In the rows, zero is written as 128.
Turns, then the turns between two rows, first turn first; the first pair answered
tos:
[116 125 117 103  99 105 142 122 147 114 144 157 144 110 123] -> [107 126 123 120 109  83 133 146 154 115 124 152 123 110 128]
[110  81 130 147 131 108 177 167  94 106 193 149 132 110 122] -> [105  68 133 134 109 140 198 131 133 104 162 167 117 108 115]
[117 125 129 127 119  92 103 114  89 115 162 173 128 108 143] -> [112 115 128 129  98 114 119 104 120 110 117 184 112 108 137]
[115  92 139 139 133 161 151 119 133 140 123 138 159 129 118] -> [109  95 150 158 151 135 148 142 140 136 111 111 144 130 128]
sesok:
[169 155 121 107 172 135  74  92 106 109 146  93 187 154 142] -> [166 165 120 103 157 118  68  86 110 114 146  95 171 152 148]
[ 78 110 139 172  88  85 130 152 151 172 135 151 100 120 121] -> [ 67  95 132 168 122 106 156 166 139 172 142 147 114 129 109]
[ 97 105 133 132 144 177 146 144 140 161 127 134 201 130 121] -> [121 123 139 127 100 173 115  86 163 155 110 147 177 125 123]
pif:
[161 120 151 109 148 123 114 120 186 104  60  85 100 130 158] -> [126  67 162 128 134 170 165 127 195 117  64 119 117 128 140]
[131 105 151 160  97 124 101  77 146 178  96 139 152  83 120] -> [129  98 158 165 116 119  99  94 128 177 109 130 173  78 117]
[157 144 177 179 126  68  47 100 124 166 128  80 145 106 131] -> [149 141 168 156  85  88  63  68 172 157  86 105  99 110 126]
Pairs:
Each pair is 2 to 3 turns apart.
[166 142 122  99 210 156  84 128 116  84 114  82 161 178 149] -> [131 125 112  93 137 141 118 117 193  73  57 120  70 162 143]
pif tos pif
[109 164  78 116 107  85 120 174  63 142 159 153 142  75 112] -> [ 93 115  93 129 102 154 177 151  74 149 145 165 173  73  95]
tos pif
[ 81 101 128 127 141 114 176 189 146 135 121 159 104 115 120] -> [ 92  99 137 138 178 113 155 194 116 144 139 139 139 125 117]
sesok tos
[114  88 132 118 125 161 170 135 172 112  68 120 103 137 133] -> [115  84 133 131 148 192 180 139 121 128 119 122 158 134 118]
pif tos tos
[141 135 144 142  72 142 111  85 151 150 106 153 126 100 140] -> [134 128 135 130 106 155 131 102  94 152 177 148 178 111 126]
tos sesok tos
[105 164  77 110  77  86 108 136 142  95 161 148  71 128 121] -> [106 153  95 139 125  81 108 170  88 116 204 122 124 122 122]
pif pif pif
[137 110 131 147 109 165 120  85 140 139 144 123 154 132 103] -> [139  95 146 166 133 152 115 105 144 135 127  97 156 126 114]
pif tos pif
[ 98 137 104 131 105 113 151 167  92 151 185 159 121 114 105] -> [ 73  96 130 150 145 147 184 184 123 140 136 143 131 122 111]
tos tos sesok
[ 68 151 103  71  53  83 175 150 133 121 144 188  48  92  96] -> [ 48 113 126 114  66 114 213 174 116 144 155 197  87  80  93]
pif tos
[131 116 127 107  99 179 135  80 178 110  80 152 113 140 120] -> [128 110 152 172 183 105 102 173 125 132 109  71 156 135 147]
pif tos pif
[121 105 154 119  76 149 118 112 177 126 111 164  74 123 118] -> [124 133 148 139 107  83  87 161 146 136 138 129  65 121 140]
tos pif
[122 143 153 165 163  81  94 175 134 113 128  68 122 118 154] -> [111 117 150 124 106 155 136  99 198  92  77 117  95 129 125]
tos tos
[141 166  94 116 141  72  71 131 111 110 139 138 107 119 148] -> [118 115  91 110  90 162 143  81 136 115 140 193 117 109 116]
tos pif
[140 119 129 122 155 167 126 111 105 123 149 117 183 142 124] -> [147 142 113  99 124 159 110  85 143 112 116 124 135 146 135]
pif pif
[122 113 126 143 146  92 128 174  82 131 155  86 148 155 116] -> [133 140 106 118 112  62 121 172  98 124 148 109 111 152 120]
pif pif tos
[146 134 114 111 104 174 118  74 141 104 119 142 131 152 118] -> [148 164 117 126  98  93  84 126 140 119 128 121  86 134 134]
sesok tos
[ 98  71 148 156 141 164 180 138 131 128 113 130 152 116 110] -> [146 132 124 132 180 119 101 146  84 125 152  84 177 127 137]
tos tos pif
[ 83  89 137 182 139 140 163 162 130 124 133 118 143 137 146] -> [121 132 113 122 124 179 144  90 102 107 169 142 173 152 137]
pif tos
[149 171  86 123 101 110 121 127 131  96 138 150 107 140 129] -> [112 110 108 164 110 144 175 145 141 114 127 162 110 126 114]
pif pif tos
[158 116 117  82 122 167 149  99 194  86  82 156 112 162 121] -> [170 162 107 113 144  43  97 177 121 115 141 123  98 138 134]
sesok tos
[144 196 104  77 104 135 113  81 114 100 133 138 124 117 146] -> [ 83 114 156 168 123 109 161 169 157 134  81 126  88  97 149]
pif tos pif
[134 124 153 171  70 152 108  94 189 152 101 169 103 112 130] -> [146 148 146 185  93  90  82 130 161 157 116 138  91 103 151]
tos pif
[114  45 164 172 158 184 158 126 152 132  89 116 170 125 114] -> [120  55 152 163 164 202 153 118 108 139 137 129 207 123 106]
tos tos
[ 97 101 139 137 155 172 158 153 125 130  93  64 152 160 111] -> [ 97 110 132 116 148 189 162 127 110 129 110  88 166 162 100]
tos tos
[132 147 150 115 174 151  81 118  91  91 113  66 184 171 130] -> [106 138 134 107 104 152 106  92 167  73  51 108  94 169 122]
pif tos pif
[152 159 131 158 139  95  87 155 105 126 161  93 124 124 126] -> [133 133 149 145 113 121 105 126 176 116  93 108  72 133 127]
tos tos
[137 113 171 153  83 121 105  94 154 167 107 121 125 114 148] -> [140 132 149 148 135  73 102 158 126 151 123  92 112 124 163]
sesok sesok pif
[127 149  93 101 160  89 117 183  65 131 151 129 153 131 152] -> [114 128  88  70  85 154 160 122 133 121 114 191  98 134 121]
pif tos pif
[154 136 139 111 121 168  96  57 185  82  65 118 119 146 142] -> [167 161 117  92 101 182 104  46 138  87 126 145 144 139 128]
tos tos pif
[111 162  97  92 141  83 112 204 130 105  91 117  58 150 160] -> [ 85 107 106 108 130 144 191 200 142 111  73 151  70 158 137]
pif sesok
[ 99  80 166 157 146 155 171 131 157 128  90 145 139 127 122] -> [116  97 153 132 142 178 172 117 117 140 145 159 177 134 112]
tos tos
[133 153 104  70 148 162 157 114 122 111 136 135 139 156 124] -> [ 98 115 121 115 121 136 181 141 166 133  95 134  90 146 118]
sesok tos pif
[134 131 130 136 148  53  93 178 135 115 100 111  85 122 137] -> [101  69 138 147 118 173 172 125 134 133 121 170 139 117  99]
tos tos pif
[137 142  91  87  20 152 115 101 115 117 126 168 114 109 111] -> [140 157  90 118  64  81  86 176  58 136 173 122 139  98 131]
tos tos
[109 138 115 120  60 107 152 110 126 150 140 171 101 106 116] -> [119 150 105 121 137  92 145 174  76 141 174 124 137 124 132]
sesok sesok pif
[148 158 151 164 130  97  74 142 116 155 122  97 143 125 139] -> [156 175 141 137 117  96  68 123 144 130  92 102 115 132 143]
sesok pif
[ 98 112 117 122  51 200 173  58 110 153 167 202 160 100 100] -> [104 139 131 183 129  69 121 180  46 180 202 134 180  93 130]
tos tos
[116 127 131 133  77 122 174 143 156 131 121 167  65 125 111] -> [128 147 110 129 103 123 150 138  80 145 192 156 129 127 114]
tos tos pif
[133 114 138 133  94 169 134  68 176 122  96 136 139 112 101] -> [137 120 155 171 111 142 110  83 127 146 142 116 186  96 107]
pif sesok pif
